A single turn carries every row of the set below to another of its rows. Some are shown first; where does it send the rows asked next?
Q227: [-3.25  0.20  0.39  0.66  2.40  2.07 -1.77 -0.44 -2.28  1.90  4.77 -0.26
  1.49 -0.30  1.57]
Q29: [ 1.30 -0.03 -3.06 -1.24 -0.63  2.87  0.39 -2.04 -0.17 -1.09 -0.35  2.29
 -1.99 -0.80  3.53]
Q907: [-1.25 -0.19 -0.16 -1.59  3.28  2.35 -2.34 -2.17  1.39 -5.39  3.78 -1.44
 -2.43 -0.96 -0.76]
Q251: [-2.92 -1.19 -0.16 -2.48  1.76 -1.05 -0.64  0.43  0.09  2.65  0.96 -1.58
  0.50 -3.02  1.04]
Q526: [-5.08 -1.33 -1.97 -2.23  1.04 -0.15  2.93 -2.06  3.33 -1.96  0.56  0.72
 -3.39 -0.77  0.78]
Q532: [-4.06 -0.19  0.56 -1.33  3.97  1.83 -1.90 -1.34 -3.69  1.07  3.70  0.75
 -0.63  0.01  0.80]
Q789: [-0.53 -2.02  1.59  0.59  0.43  0.13 -3.87 -0.76 -0.21 -3.03  2.82  1.33
 -1.35  2.25  2.89]
Q370: [-4.55 -2.79 -4.08 -2.73 -0.75  4.81  0.27 -1.99  1.30 -2.11  2.40 -1.34
 -0.54  0.19 -0.26]
Q98: [-5.53  2.75 -1.04  0.35 -1.63  1.32  0.00 -1.63  3.73 -2.19  1.70 -0.17
 -1.61 -2.02  2.26]
Q995: [-0.22 -2.70  0.63  1.47 -0.56  0.11 -3.10 -1.16 -0.35 -3.46  3.11  1.27
 -0.40  1.87  2.68]
Q146: [ 0.17 -4.28  0.75 -0.75 -0.02  1.47  1.33 -0.81 -1.71 -1.86 -1.09 -0.52
 -1.11 -2.41  2.19]
Q747: [-0.65 -3.04  1.12 -0.18  0.98 -0.18 -3.15 -1.28 -0.80 -3.44  2.33  1.84
 -2.04  2.44  2.27]
Q83: [-1.17 -0.86 -1.72 -0.60  2.30  3.58 -2.11 -3.57  1.23 -5.63  1.30 -0.21
 -0.94 -0.29 -1.34]
Q675: [-4.19 -1.25 -2.87 -1.82 -1.34  4.78 -0.59 -0.42  2.61 -1.17  4.24 -2.67
  0.17 -0.23  0.87]
Q565: [-0.80 -0.11  3.25 -0.60 -0.13  2.34 -2.12  0.26 -1.30 -1.54 -0.16 -1.18
 -1.78 -2.86  3.66]
Q145: [-4.88 -0.33 -2.69  0.01 -1.62 -0.03  2.83 -2.22  2.92 -3.02  2.48 -0.21
 -1.67 -2.46  1.24]
Q550: [-3.64 -2.11 -1.46 -0.61  3.06  2.00 -0.28 -2.69 -4.30  0.33  2.51  1.50
  0.55  0.06 -0.10]
Q572: [-5.41 -0.57  1.06  2.55  0.95  2.32 -1.38 -2.51  1.20 -3.57 -0.28  0.16
 -0.33  1.81  1.58]
Q545: [-0.05 -1.43 -1.71  0.50  2.10  3.66 -1.46 -2.26  3.55 -3.66  1.62 -1.01
  0.71  0.42 -0.69]
Q344: [-5.21  0.10 -1.26 -3.61  0.25  4.54 -2.04 -0.21  2.02 -1.35  4.33 -2.48
 -2.13 -0.11  0.99]
Q586: [-4.71 -2.84  1.43  1.22  2.09 -0.69  1.24 -1.08  0.98 -3.97  3.80 -1.59
 -1.98  0.51  1.35]
Q107: [-5.70 -0.66  1.10  2.18  0.38  0.79 -0.60 -2.66 -0.55 -5.56  2.68 -0.76
 -1.43 -0.15  1.33]
Q763: [-0.83 -2.26  2.46 -2.08  1.37  2.11 -0.84 -0.67 -1.88 -1.53 -2.12  0.05
 -2.68 -1.77  2.51]
Q16: [-3.20 -0.44 -1.22 -1.16  0.34  0.68 -1.56 -0.96 -0.21  2.35 -1.45 -0.42
  2.09 -2.64  0.85]
Q809: [-4.47 -2.70  1.53  1.54  2.67  0.90  0.46 -0.99  2.73 -2.00  0.80 -0.70
 -0.81  2.58  1.56]
Q138: [-3.85 -0.70 -0.54 -3.03  1.10 -1.49 -0.82 -0.88 -2.45  0.20  1.81 -1.22
 -0.68 -4.54  0.48]
Q626: [-4.59  0.54 -0.79 -2.81 -0.86  1.98  0.61 -1.41  0.92  0.93  4.42  3.24
 -1.83 -3.28 -0.24]
Q569: [-2.82 -1.70 -1.65  1.37  1.48  2.23 -0.16 -1.75 -2.86  1.18  3.63  0.45
  2.62 -0.26  0.72]
Q695: [ 2.00 -0.08 -2.04 -1.15 -0.30  1.85  0.81 -0.12  1.43  0.20  1.86  0.80
 -1.91 -0.87  4.34]
Q837: [-4.05 -0.22 -0.95 -2.56 -0.60  1.93  1.12 -0.82  2.07  1.95  4.23  3.05
 -1.16 -2.65 -0.12]
Q503: [-4.76  0.66 -1.29 -2.50 -1.14  2.76  0.27 -2.12  0.81  0.85  2.90  4.00
 -1.32 -2.75 -0.47]
Q568: [-0.13 -0.78 -0.09 -0.54  3.09  2.42 -1.74 -0.84  3.75 -3.46  4.10 -2.24
 -0.79 -0.21 -0.16]
Q91: [ 0.38  1.12 -2.00 -2.63 -0.07  2.08 -0.42 -2.06 -1.67 -2.48  1.17  2.00
 -4.10 -1.88  3.56]
Q168: [ 1.11  1.05 -0.97 -2.45  0.34  1.13  0.02 -0.24 -0.07 -1.11  3.34  0.49
 -3.99 -2.00  4.31]
Q204: [-5.50 -1.48 -2.45 -4.55  0.80  4.66 -1.12 -1.75  0.65 -2.37  2.40 -1.04
 -2.78  0.29 -0.16]
Q666: [ 0.20 -2.16  1.57  0.73 -1.50  1.67  0.11  0.09 -1.20 -1.80  0.88 -1.74
 -0.14 -3.50  3.26]
Q203: [-4.15 -0.10 -1.45 -2.24 -0.90  2.77  0.83 -1.55  1.96  2.00  2.66  3.81
 -0.72 -2.10 -0.32]
Q541: [-0.28 -3.67  0.19  0.65  0.00 -0.18 -2.36 -1.66 -0.99 -3.85  2.49  1.76
 -1.11  2.04  2.09]
Q484: [-5.78  1.74 -0.37 -1.89  1.06  1.20  0.11 -1.50  4.12 -1.18 -0.16  0.74
 -3.29 -0.25  1.83]
Q418: [-4.09  0.02 -1.62 -1.63 -0.32  0.20 -1.72 -2.28 -2.74 -0.15 -0.55 -0.15
  0.93 -4.17  0.30]

Q251 -> Q146
Q227 -> Q29
Now these:
Q789 -> Q203
Q572 -> Q484
Q907 -> Q675

